In the rows, 128 means zero.
One hidden turn or mirror swaps the rows below in pairs. Which row is each named row swapped with?
dek: [122 155 109 132 156  67 128 150 145 112 120 105 112 104 107 155 131 114
 119 132 102 115 154 101 126 109 158 143]
tar: [147 122 131 140 124 146 160 121 107 138  82 105 130 114 138 130 104 141
 133 149 169 134  98 101 152 110 141 119]
bizol: [131 148 161 111 141 127 132 106 153 119 159 105 132 111 150 160 175 133
 108 140 149 118 113 143 146 133 158 100]
depu: [163 127 134 128 134 106 121 113 130 144  96 151 141  96 135 133 121 137
 131 128 121 147 123 147 117  52  99 136]
rotod: [143 139 139 155 124 132  83 149 159 126 127 144 169 141 107 151 140 148
 124 100  88 147 123 157 120 158 135 113]
nuzo: [140 152  93 135 112 125 125  84 147 115 134 156 111 111 145  91 115 117
 153 115 146 130 107 124 163 149 156 129]
Fini: [110 136 134 133 137  97 111 131 110 110 109 149 125 120 113  92 164 139
 133 125 137 106 131 111 112 102 110 194]
Sisu: [114 129 159 179 163 162  93 149 133 122 153 132 139 115 113 130 108 109
 116 139 133 147 134 142 116 148 117  96]
sinir: [176 125 122 114 125 132 165  98 108 120 150 134 131 135 131 127 126 135
  91 145 152  92 118 180 120 135 121 133]
napat: [120 105  98 142 112 107 119 132 156 118 118 103 173 147 108 119 152 166
 154 154 138 128 100 155 121 107 120 122]
ful: [127 154 115 136 158  65 129 153 143 115 120 111 111 122  91 163 137 128
 124 141 102 117 152 101 119 105 158 144]
Zanas: [131 114 161 160 103  92  96 128 130 143 114 120 156 135 119 122 108 148
 143 147 125 108 146  83 134 154 160 127]
labi: [142 130 176 107 146 136 133 113 142 119 165 115 137 115 151 164 155 131
 124 147 164 108 112 142 137 128 148 106]
Legi: [139 116 126 155 144 165 106 146 130 140 120 127 138 105 137 161 143 131
 157 119 141 140 128 152  68 145 144 148]
Sir: [140 136 183 104 136 131 126 108 146 126 175 115 151 106 146 162 154 127
 115 143 147 112 117 143 144 127 134 102]
zeme: [107 111 117 131 133 125 150 155 117 113 113  88 129 131 118 121 108 101
 111 165 121 165 145 156 100 118 113 106]
numil: [118 118 142 165 122 135 120 143 163 123 132 132 146 124  75 116 127 127
 108  86 124 138 166 138 102 119 113 164]
pizo: [161 116 120 110 126 142 152  85 115 112 152 135 127 122 131 114 137 138
  99 151 146 101  98 172 122 146 104 139]
Pepim: [130 154 108 134 146  64 130 149 141  98 124 109 111 102 100 154 130 120
 134 136 105  99 145 103 115 114 153 154]
Zeti: [ 87 137 129 135 141 127 110 158 130 161  99 132 154 132 146 148 148 163
 100 121 134 138 155 102 135 119 107 150]
goduk: [ 85 140 134 111 127 138 129 146  92 124  94 158 111 149 147 119 130 166
 121 122 159 107 133 124 136 125 108 124]
sapeb: [153 130  93 135 125  89 123 114 118 146 120 101 129 151  86 147  91 135
  91 140  89 121 141 137 157 116 151 139]
sez: [103 122 141 131 109 172 141 151 127 163 127 150 110 155 149 120 136 146
  97 149 126 144 148 137 116 101 110 133]
takem: [153 162 133 115 152 149  85 141 142 113 139 121 134 121 151 125 139 139
 144 130 133 102  81 109 147 102 130 159]
Birev: [122 150 111 137 152  74 132 153 135 111 129  97 117 112  86 153 136 114
 135 126  98 114 146 113 111 113 158 146]
ratu: [129 155  84 128 105 132 132  89 131 107 141 148 110  96 149  91 112 121
 160 125 136 125 101 115 147 135 142 125]
zokon: [ 94 126 164 136 123 105 115 121 137 114 144 165 111 176 101 105  97  95
 126 131 113 134 141 146 136 111 130 137]
Fos: [128 156 134 137 166  76 133 142 144 100 118 114  98 113 104 167 137 114
 117 129 110 111 144 119 110 103 165 146]
Bafos: [114 113 114 131 118  99 119 115 101 116  94 140 101 146 137  97 147 173
 104 132 154 109 148 129 141 125 137 169]
fefoz: [161 127 115 139 118 104 136 117 118 142 115  98 132 135  79 161  94 137
 105 132  84 135 145 149 156 116 136 132]
sus: [112 131 125 147 114 148 116 117 138 136 111 124 146 151 142 126 159 168
 124 156 171 120 149  93 125 138 101  93]
tuzut: [136 160 126 118 129 124 113 126 124 121 100 176 111 127 152 134 159 170
 124 126 107 112 114 124 116 134 102 171]
dak: [109 161 105 146 120 135 134 128  94 124  93 143 108 120 140 129 155 141
 162 154 139 121 159  82 148 139 131 137]
nariz: [135 159 133 100 132 116 109 169 144  91 128 130 161 156 112 139 152 106
 144 110 107 131 170 148 128 102 129 124]
guzet: [165 129 120 122 124 130 177 109 113 116 145 117 121 128 129 125 133 154
  92 151 145 100 106 164 124 137 100 145]
Tisup: [150 124 109 146 115  89 128 114 120 136 109 116 135 140  67 144 100 125
 101 120  85 127 152 128 159 111 142 139]
Kozor: [ 95 133 165 146 121  89 103 122 137 115 148 162 121 164  86 109  93 100
 116 122 125 137 143 131 140 111 124 132]
fad: [189 142 104 141 150 156  94 122 145 114  99 133 151 115 113 106 109 146
 151 128 146 128 101 131 147 111 141 118]
Binu: [138 149  99 137 117 143 110  79 140 106 150 149 104 110 155  91 127 114
 153 119 150 132 111 126 150 150 142 122]
Gupu: [154 136  87 154 140 135 124 111 125 129 127 100 136 126 135 142 136 122
 154  99  99 130 123 147 142 166 138  86]
fezus: [136 116 149 128 122 137  72 110 143 134 140 121 181  98 108 113 148 126
 147 101 130 157 135 157 144 133 149 119]
sobit: [125 142 125 114 117 122 115 148 116 118 122 134 137 181 116 100 157 118
 124 163 106 140 147 142 120  83  93 128]
kivo: [137 132 171 111 151 131 136 112 136 124 170 119 134 102 148 159 165 128
 107 136 151 101 113 131 139 129 140 104]
tinu: [ 89 123 166 136 116 116 120 125 134 104 145 162 130 165  92 116  85 104
 128 127 114 133 135 134 137 100 122 118]
Bukes: [108 119 121 119 144 111 161 146 125  98 106 105 126 135 114 105 119 124
 100 157 130 162 157 152  90 133 113 107]
gafo: [118 149 107 119  95 127 153 140 144 163 144 136 140 110 168 125 126 133
 119 117 136 150 102 107 152  96 131 161]
ganik: [136 151 100 123 108 123 115  74 132 115 143 148 106 102 145  93 124 116
 163 128 154 130 110 132 147 153 145 132]
Gelu: [153 134 146 146 117 136 151 110 118 133  74 108 124 120 139 140 106 144
 153 148 151 142 103  94 144  97 144 117]
tas: [103 109 135 107 134 130 141 153 154 113 131 140 144 137 104 147  78 134
 162 130 134 142 133 166  97 122 151 154]
teme: [160 121 149 149 118 144 145 108 110 151  93 103 119 115 134 132 112 145
 132 146 138 150  92  90 143 114 158 122]
rafak: [150 140 162 106 154 137 135 110 145 125 164 122 137 104 155 157 167 137
 116 146 158 120 114 147 128 132 143  97]
sak: [136 143 175  98 155 134 141 106 134 128 162 121 142 102 154 152 159 140
 114 137 159 106 113 139 147 121 135 109]
Rivop: [108 127 121 134 136 116 149 149 144  97 113  92 136 134 126 109 114 110
 114 162 128 166 134 154  91 116 102 100]
rir: [142 127 146 129 132 105 114 121 126 124 138 146 132  87 172  90 120 118
 118 152 132 122 162 133  82 156 108 127]
doma: [123 144 117 128 160  72 131 144 138 103 127 104 111 105  95 165 139 115
 128 130  98 106 155 106 119 119 160 137]
vaf: [ 90 129 157 150 126 106 106 120 133 103 139 161 111 175  93 110  97 105
 129 121 120 133 155 124 137 111 131 130]
gor: [138 125 143 122 118 115 125 155 147 157 151 141 149 132 133  92 136 128
 100 121 127 106 112 187 101 147 111 137]
Tep: [136 136 119 157  93  94 115 149 110 119 128 105 157 162  82 139 130 111
 115 153 132 142 152 132 100 143 123 159]
punam: [120 125 124 114 107 167 113  80 133 146 129 121 119 110 137 119 156 162
 149 127 129 131 133 123 137 135 125 180]
Domak: [162  98 139 164 116 128  79 116 125 140 136 120 127 114 122 114 117 119
 107 106 125 156 138 177 118 130 162 121]
zur: [130 136 107 163 123 146  90 159 117 150 130 117 119 109 119 130 105 109
 143  97 112 150 117 150 106 138 152 101]
gov: [139 143  94 129 109 125 121  73 149 121 149 145 113 104 143  95 128 123
 153 114 150 137 109 124 157 145 155 128]
Dem: [148 131 118 162 150 137  88 126 137 137 104 128 111 110 117 141 106 121
 144 141 119 144 161 110  69 114 112 115]
fenu: [169 145 132 105 136 137 104  88 111 134 110 129 150  96 145 135 103 146
 102 149 168 141 132 130 142 145 106 155]
Rog: [146 133 124 107 117  92 113 127 131 174  82 144 129 124 115 127 110 159
 155 115 103 105 135 140 147 135 153 163]
mek: [135 122  82 154 131 170 126 150 159 139  93 128 119 111 109 125  95 159
 146 121 134 140 141 134 115 139 161 133]
reme: [ 89 118 161 137 131  98 121 117 138 110 150 162 112 168  88 111  99 103
 118 122 124 137 145 136 124 105 126 141]
basa: [117 131 155 141 169 117 138 129  94 120 118 144 105 169 135 135 124 139
 109 121 113  92 126 121 129 114  82 133]

Zanas swaps with rir
fefoz swaps with guzet
tas swaps with gafo
Zeti swaps with Legi
Gelu swaps with Rivop
Tisup swaps with pizo
fad swaps with sobit
bizol swaps with Fos
zur swaps with goduk
Domak swaps with Bafos

One hidden turn or mirror swaps the rows below in pairs. Which row is each named row swapped with?
vofu: [150  97 156 101 126 158 112 142 122 114 121 127 166 146 118 140]
Pab: [153 167 123 131 132 160 123 132 100 132 149 155  98 168 122 125]
Pifed: [140 136 109 108  77 146 125 173 121 127 156 143 102 145 115 110]
kidof: [149 156 107 120 125 165 116 125 165 119 144 145 158 129 125 144]
Pasi: [124 110 142  85 153 170 126 104 115 137 110 130 135 164 120 130]
gim: [ 92 128 135 115 136 182 124 126 117 137 119  92 123 173 143 111]
fimug: [145 121 125 136  90 104 137 134 135 145 114 107  76 165 128  94]
rebi: [113 124  95 109 148 130 119 138 135 124 138 137 113 210 130 129]
punef: [144 126 145 133 145 142 156 137 120 124 103 121 153 167  88 105]
gam: [ 89 120 143 126 110 142 134 131 128 135 108 118 106 172 153  69]
les: [136 108 111 118 147 136 123 124 167 116 132  85 103 105 137 143]
tivi: [150 131 160 129 162  97 124 133 118 134 137 116  80 132 138 111]
Nor: [107 148 128 127 113 127 124 125 144 140 111 170 147 172 168 105]
Koveg: [127 128 144 159  97 134 121 176 135 124 161 143 137 113 126 113]
domap: [127 132 150 126 117  73 119 126 128 144 129  92 136 141 145  85]
rol: [128 115 171 125 168 159 121 139 125 119 128 148 141 150 135 142]
rabi: [118 149 107 120 147 114 121 139 112 120 137 103 171  98 132 114]
viluk: [121 118  84 142 132 111 147 169 138 111 122 100  98 158 113 147]
Vop: [133 106 146 126 121  84 128 127 142 131 131 167  88 134 136 109]
tipen: [120 131  82 111 148 110 136 119 161 136 103 110 107 175 153 134]
tapo: [108 130 135 118 149 159 114 158 170 111 144 140  98 130 133 146]
gunu: [145 121 109 116 146 105 132 167 161 107 127 107 130 164 117 167]
bazo: [ 82 116 112 122  91 102 134 137 115 143 128 126  85 126 141 100]
kos: [112 125 139 123 166 109 104 127 116 118 166 134 115 127 158  89]
visim: [106 132  90 146 161 157 131  99 110 143 131 128 140 130 152 109]
Fela: [135 136  98 126 106 164 122 130 112 118 117  85 165 126 148 122]
dege: [116 141 132 127 126  97 118 133 138 141 125 163  83 125 172 111]
desu: [120 101 134  95 160 152 128 118 126 126 102 106 100 178 144 145]
maso: [141 142 127 162  92 138 113 163 109 159 144 130 126 134 105 140]
Pere: [158 143 110 118 129 136 122 119 116 113 137  60 129 144 150 137]
Gome: [138 134  99 176 114  95 131 149 119 157 143 107 107 144 129 137]
Pud: [122 139 119 124 121 118 135 137 129 135 120 196 119 123 148 111]
dinor: [130  91 124  82 142 131 130  96 155 110 110 115 117 165 136 132]
labo: [ 99  89 105 111 121 161 123 129 121 145 146  94 144 113 126 105]
Rege: [132 172 122 128 126 120 126 121 169 132 127 148 160 116 119 111]
bolu: [119 151 143 111 116 103 110 114 130 133 146  68 105 123 134  98]
bon: [124 120 121 131  84 111 114 142 143 147 118 168 164 136 143 112]
rinog: [116 116 120 116  96 171 125 135 142 125 128  90 169 171 128 116]
Meb: [105 158 123 149 124 145 124 172 138 125 145 158  97 120 154 123]
kuriv: [138 114 140 161 118 141 145 130  99 148 119 134 151 154 117  80]
vuta: [138 111 131 122 125  97 128 130 140 129 130  96 155  86 127 118]
subed: [136 157 112 119 115 115 126 161 104 144 130 119 141 182  87 129]
fav: [159 128 114 108  89 106 137 153 138 133 110 108 131 175  97 137]
luti: [111 113 121  82 127 155 123 141 127 105 138  98  88 138 120 155]

Nor swaps with rol
Koveg swaps with rinog
Pab swaps with visim
desu swaps with dege

